(in the rows, 128 means zero)
Each path is a new rotation, seen through one point. The rows after it are directions, each followed by how far the rotation turns it, in degrees per step (0 if it stays put).
Each turn is a multiple of 5 degrees from 10 to 175, or 0.
Each row of a path follows its step; steps can be skipped.
Path 1:
step 0: [135 112 130 127 110 115 124 151 148 118 128 129 125 122 125 129 136 130
 129 125 127 123 121 121 132 133 145 122 135 127 131 120 121 134 130 128
 129 122 125 140 123 124 130 118 125 147 132 132 136 136 131 123 128]
step 1: [133 131 116 127 125 127 122 122 136 135 142 129 110 126 119 118 153 117
 131 133 142 128 125 137 130 139 137 116 132 134 128 133 139 125 131 122
 125 147 138 121 128 125 126 132 133 132 115 130 122 131 116 126 131]
step 3: [128 132 124 126 115 115 127 141 142 122 123 136 117 139 124 152 134 127
 127 141 127 125 123 131 133 123 130 126 129 127 117 134 108 126 128 126
 131 137 134 138 141 123 131 116 124 133 120 136 124 135 115 137 129]
step 4: [134 124 130 143 135 127 114 127 117 134 135 132 110 130 128 131 151 115
 135 128 132 122 147 125 132 120 131 124 137 136 122 127 124 131 141 124
 135 133 141 126 131 125 124 136 120 135 129 126 138 130 135 112 124]
step 5: [132 125 127 132 123 117 126 148 131 106 121 129 131 133 131 118 136 128
 121 133 133 133 139 132 129 137 119 123 109 128 125 125 134 122 147 110
 137 129 126 136 129 130 125 126 134 133 124 124 134 116 123 136 116]
step 7: [127 125 125 135 120 117 109 131 119 142 126 132 125 138 134 132 123 127
 117 129 136 117 144 120 126 121 129 122 118 133 120 141 136 117 141 131
 128 113 136 126 128 121 144 131 129 141 137 133 131 123 125 117 129]
step 9: [140 135 130 127 137 134 127 121 122 125 135 134 125 114 131 139 128 131
 128 132 127 122 128 122 127 126 142 128 136 129 120 119 125 117 149 125
 150 126 131 121 125 140 138 126 140 126 127 124 127 116 108 117 123]
step 10: [124 139 123 133 135 110 129 133 127 133 127 137 132 134 127 111 116 120
 133 131 137 124 138 125 122 132 117 139 115 131 115 120 123 122 123 129
 122 121 137 131 126 120 144 124 128 129 130 130 147 120 109 124 128]
step 12: [151 148 122 115 133 116 121 127 131 125 137 126 121 120 129 126 127 126
 130 121 122 117 127 116 126 131 119 128 127 134 130 124 123 120 140 127
 125 114 123 118 131 149 136 130 131 140 139 138 128 126 132 121 125]
step 13: [111 127 133 126 127 121 139 121 133 121 120 141 126 112 126 121 136 104
 129 119 127 122 127 125 130 133 121 126 120 126 137 121 135 125 123 135
 132 128 124 117 125 118 142 126 143 130 134 132 146 127 115 130 126]
step 14: [139 129 111 120 128 126 120 136 123 127 116 130 135 108 135 122 114 129
 130 121 134 132 121 124 135 138 135 133 137 120 122 134 118 109 128 130
 132 144 133 124 120 126 133 126 139 138 132 119 129 132 132 120 143]
Speeds:
[132 125 130 128 130 129 127 131 133 124 126 126 124 125 128 127 129 126
 129 126 129 131 127 130 128 126 127 127 131 128 127 125 132 130 128 130
 131 126 130 127 130 129 126 130 132 125 130 124 132 129 125 126 128]  85
[127 125 124 128 129 129 126 127 127 129 129 124 131 127 128 126 131 127
 126 126 129 129 133 131 133 124 130 127 124 125 127 128 127 125 127 126
 122 129 131 127 128 128 127 126 130 125 128 129 131 129 128 128 131]  115
[131 125 124 131 129 127 124 129 128 128 132 125 127 128 126 133 128 131
 132 130 128 128 130 127 130 127 129 132 128 129 133 128 130 128 127 129
 127 127 124 129 131 126 129 131 130 132 127 131 130 131 131 128 124]  95
Path 2:
step 0: [119 121 122 128 124 124 125 134 125 140 139 117 133 113 147 135 138 124
 127 137 138 118 130 117 138 121 119 138 131 139 131 144 129 126 133 121
 137 130 119 130 103 123 129 138 138 131 130 146 114 129 117 141 124]
step 1: [137 115 122 133 134 133 124 137 132 139 141 140 138 113 132 135 128 130
 123 150 132 138 130 125 118 120 127 131 138 133 136 114 127 138 110 120
 148 111 123 115 124 114 134 138 124 134 126 125 137 131 115 124 133]
step 2: [124 120 126 135 133 116 118 136 133 141 130 118 131 128 147 145 135 132
 133 136 125 137 112 113 149 123 128 125 138 121 123 110 124 138 132 115
 113 122 136 131 124 123 126 121 128 125 141 120 124 124 110 121 129]
step 5: [124 126 131 141 119 137 128 122 120 139 128 120 140 109 139 129 132 135
 126 143 128 133 121 118 123 124 123 124 136 106 129 130 132 144 125 107
 123 121 127 122 131 114 131 141 123 132 150 141 120 129 115 131 126]
step 6: [114 117 124 136 134 127 123 141 137 143 113 120 125 116 124 137 138 124
 125 132 125 132 136 128 137 125 142 130 129 137 131 121 131 122 125 110
 136 116 115 135 123 120 130 118 123 144 144 116 122 143 110 124 135]
step 7: [106 125 131 140 144 122 116 135 140 123 139 128 129 131 148 127 123 126
 132 137 130 132 125 136 132 117 116 119 147 121 125 128 127 122 119 118
 139 139 120 130 120 126 131 124 131 134 130 129 127 127 106 130 106]
step 8: [124 124 125 131 135 123 119 136 118 140 135 120 130 111 134 128 135 131
 138 123 134 136 127 107 122 117 128 137 132 122 131 135 123 136 119 126
 142 137 123 113 113 109 135 130 149 136 143 134 112 125 127 129 134]
step 9: [128 125 129 126 122 131 116 142 128 124 142 122 138 111 131 141 131 128
 111 147 136 132 125 121 135 116 120 133 141 143 126 136 127 133 123 114
 136 119 128 134 127 124 137 137 117 129 134 126 123 142 107 121 146]
step 10: [123 118 123 129 125 126 127 139 139 133 112 122 138 140 153 144 125 129
 133 140 121 134 122 123 130 132 129 127 142 122 127 112 135 137 115 108
 140 121 138 115 113 117 129 125 132 134 130 121 129 139 120 129 119]
step 11: [125 115 120 134 139 116 109 144 116 144 127 117 123 116 138 121 122 112
 132 128 115 128 126 122 143 132 121 122 126 124 131 124 108 133 117 120
 133 144 123 132 124 115 127 127 128 127 133 130 125 124 107 132 132]
step 14: [121 131 112 137 126 133 109 130 131 137 120 121 126 113 122 123 122 132
 140 139 129 133 132 134 133 123 120 120 141 125 130 109 126 136 129 110
 137 122 125 124 128 106 123 122 116 147 130 127 120 137 109 125 133]
Speeds:
[129 127 125 127 131 124 125 130 128 128 128 132 129 127 122 128 129 130
 122 126 130 132 129 131 129 129 125 129 132 129 124 127 131 130 126 126
 129 128 127 129 128 131 131 130 124 129 125 126 129 127 128 126 127]  135
[129 130 126 128 124 128 124 125 131 131 127 124 124 125 123 130 125 127
 125 128 126 130 128 126 133 127 127 129 127 129 129 131 129 126 130 130
 128 128 126 128 127 130 128 129 130 131 128 131 129 131 127 132 131]  125
[128 128 132 129 125 128 127 127 130 126 132 128 129 129 127 127 125 125
 126 130 127 129 127 129 123 128 124 125 128 126 130 129 126 130 124 126
 129 131 124 132 131 129 127 130 125 123 130 131 131 128 124 128 129]  170
[128 125 123 131 127 129 129 131 124 132 128 128 128 132 127 129 127 130
 130 130 125 128 125 132 130 129 127 125 126 125 130 126 132 124 128 127
 128 127 125 127 129 130 128 125 130 125 129 125 130 131 125 125 130]  85
[129 126 129 130 125 136 128 130 126 130 128 126 131 124 125 130 133 130
 127 130 129 127 126 128 126 125 127 128 130 128 129 125 127 130 126 130
 128 127 131 131 128 132 128 131 128 130 128 129 131 130 132 126 128]  90
Path 3:
step 0: [120 121 122 111 115 142 135 125 109 138 120 119 135 134 121 143 120 119
 124 126 129 134 125 140 123 124 128 136 127 130 137 127 126 140 132 137
 145 123 126 141 140 141 128 134 133 123 134 121 127 131 124 133 127]
step 1: [123 116 122 143 139 126 128 113 124 130 123 128 130 117 138 137 119 124
 139 128 119 134 132 130 121 134 130 132 121 138 134 130 130 122 142 122
 127 121 122 121 132 133 146 122 133 116 126 131 153 129 133 131 140]
step 3: [124 123 115 132 113 143 120 128 122 147 122 129 130 111 128 142 132 138
 125 118 124 134 119 122 129 136 126 126 125 142 143 129 134 125 144 124
 134 132 134 131 129 120 131 127 124 136 121 116 133 123 123 136 141]
step 4: [135 120 126 137 120 124 128 124 113 146 109 125 131 129 127 146 125 116
 119 137 121 137 128 137 125 125 133 133 139 130 117 128 129 131 125 123
 134 131 121 135 133 139 136 134 127 127 126 154 128 122 137 128 129]
step 6: [125 128 117 134 119 120 135 112 127 134 124 126 147 122 130 128 129 115
 135 118 124 149 120 126 124 132 138 110 123 137 121 124 128 126 132 131
 144 121 117 131 127 132 135 138 120 118 126 128 130 131 125 125 142]
step 7: [143 124 124 135 132 133 129 133 117 126 121 122 126 111 112 142 129 141
 121 115 116 137 128 134 126 119 122 140 122 137 134 123 135 141 144 122
 122 120 132 133 120 127 128 140 125 129 134 132 134 126 138 123 137]
step 10: [113 117 132 127 124 133 123 123 122 128 126 111 141 123 107 145 122 116
 137 125 134 145 130 142 124 122 126 127 120 136 134 135 133 138 121 137
 135 129 116 126 130 133 124 138 132 130 122 123 137 130 132 129 136]
step 11: [126 128 111 152 121 129 126 117 127 143 122 126 128 116 135 130 134 128
 123 124 123 127 118 140 118 128 134 132 118 136 137 132 136 122 144 120
 130 118 138 128 130 128 138 137 122 114 135 121 140 132 127 128 133]
step 12: [130 120 130 125 121 123 137 121 116 129 117 129 136 126 111 149 123 132
 127 127 113 125 117 129 124 125 136 137 133 143 122 116 127 137 124 119
 135 126 117 144 136 128 138 129 120 146 124 133 132 129 129 126 131]
step 13: [123 128 124 128 134 145 113 120 120 134 124 123 130 116 141 149 127 124
 120 120 121 137 128 130 124 140 119 127 122 122 139 130 124 135 141 130
 146 139 135 136 129 118 131 126 130 120 118 136 137 121 130 134 136]
step 14: [125 111 126 136 116 114 133 130 117 140 116 137 146 120 134 134 128 120
 129 121 124 137 126 132 132 125 134 121 130 137 122 137 137 128 122 144
 128 130 120 130 125 137 135 141 122 129 133 138 142 121 142 127 132]
Speeds:
[127 129 130 130 127 131 125 126 131 124 131 124 129 126 124 128 127 128
 126 131 127 131 128 131 128 127 127 131 126 124 129 128 127 132 127 128
 125 130 129 127 127 124 128 127 127 126 126 135 129 128 130 128 126]  130
[128 127 132 131 127 126 128 126 124 128 128 130 130 126 127 127 128 131
 132 127 131 134 125 128 129 129 129 130 129 130 126 131 125 128 125 131
 127 127 124 129 132 127 129 127 130 129 127 128 125 127 126 127 122]  175
[125 130 129 129 129 124 127 126 128 126 125 125 128 125 134 130 128 128
 125 129 128 130 127 128 129 128 130 125 128 130 129 126 129 124 129 128
 127 125 131 123 125 130 129 128 126 128 127 132 126 128 124 134 125]  145
[126 128 128 126 127 124 127 129 127 128 130 126 123 127 126 126 129 128
 129 126 126 132 132 131 127 131 126 129 130 128 131 130 131 127 131 128
 125 130 129 129 132 134 125 131 129 126 128 131 129 122 128 128 129]  110
[129 132 133 127 131 126 133 124 128 128 133 133 130 128 128 130 130 131
 123 129 127 130 126 127 127 130 127 129 129 129 131 129 129 130 130 129
 129 125 129 128 128 126 128 127 127 130 128 129 130 126 128 127 132]  70
Path 4:
step 2: [119 130 126 134 123 121 140 124 126 126 133 137 128 129 133 138 114 125
 116 140 129 126 129 129 141 129 136 135 126 119 128 126 126 130 138 131
 134 124 122 119 125 138 121 146 104 121 128 148 132 127 125 139 126]
step 3: [149 136 120 130 115 115 133 124 126 128 134 128 128 124 139 129 134 126
 127 147 125 121 132 132 130 124 136 123 122 130 128 118 117 134 127 121
 132 139 125 116 129 117 112 135 114 126 130 127 144 129 127 140 136]
step 4: [126 144 114 127 112 130 132 119 129 133 131 121 134 125 133 126 138 118
 137 131 118 112 125 129 141 124 131 143 122 130 128 128 118 116 134 125
 124 123 114 116 128 134 126 127 129 111 132 124 140 114 128 131 134]
step 5: [118 130 129 136 124 126 119 117 123 127 117 131 116 139 124 126 127 115
 132 147 119 130 123 134 131 131 134 134 121 121 133 122 122 117 136 123
 140 114 125 119 118 131 128 130 119 134 126 129 137 106 124 142 129]
step 6: [133 138 115 133 118 139 123 127 119 127 131 130 115 125 130 131 113 127
 128 146 121 129 126 125 121 120 132 134 118 122 123 118 127 116 129 117
 130 128 137 105 131 124 135 127 124 130 130 126 143 140 130 138 116]
step 7: [132 139 111 130  98 136 138 133 130 120 126 119 123 126 132 131 117 124
 133 125 133 131 128 129 131 122 140 146 116 132 124 118 130 120 133 131
 131 124 122 134 133 138 122 132 114 137 130 125 128 125 129 135 122]
step 9: [132 128 132 128 114 130 128 139 135 129 137 122 132 133 135 126 122 123
 123 150 114 130 132 121 128 121 132 133 124 113 115 131 116 125 128 138
 132 117 120 119 139 119 123 134 119 112 118 128 141 131 135 136 125]
step 10: [126 142 121 126 115 122 130 130 140 131 126 118 123 137 126 129 124 110
 134 141 139 120 137 129 122 119 134 122 128 130 124 111 131 119 132 136
 128 130 120 119 129 136 120 134 119 121 122 138 147 118 126 120 129]
step 12: [129 125 129 130 108 129 127 134 116 130 131 118 121 132 137 128 125 116
 139 135 113 148 124 126 123 123 128 130 125 136 125 135 123 122 125 106
 129 123 124 121 142 135 132 135 122 121 131 136 141 117 127 138 127]
step 13: [123 130 118 125 111 127 129 131 132 127 128 120 123 131 130 136 125 116
 132 133 134 142 122 141 116 119 112 142 119 127 137 120 132 118 142 132
 116 129 132 118 128 118 129 137 124 128 126 131 138 120 139 141 129]
step 14: [131 138 143 132 113 143 141 132 134 112 120 134 121 123 134 147 130 112
 124 143 131 133 126 124 132 129 119 139 127 126 133 120 122 126 137 135
 129 124 124 120 142 130 129 131 125 133 129 119 135 125 123 132 118]
Speeds:
[131 126 129 123 124 132 128 124 130 127 124 128 129 126 128 126 129 128
 129 126 132 128 125 132 128 127 129 130 134 126 123 127 128 125 128 131
 126 130 130 127 127 129 127 125 127 127 130 130 128 126 127 128 130]  115
[130 128 126 126 128 127 129 129 129 133 130 126 127 129 126 128 127 131
 126 128 124 130 132 129 125 123 128 128 127 131 127 123 126 124 123 126
 127 133 131 129 129 126 128 129 127 126 126 127 127 130 130 130 131]  115
[133 131 131 129 128 132 124 131 124 129 128 128 127 128 131 126 131 132
 127 128 125 130 126 128 126 132 128 125 128 127 125 130 124 127 127 127
 127 129 127 125 131 126 125 129 126 129 129 128 130 131 127 126 125]  125
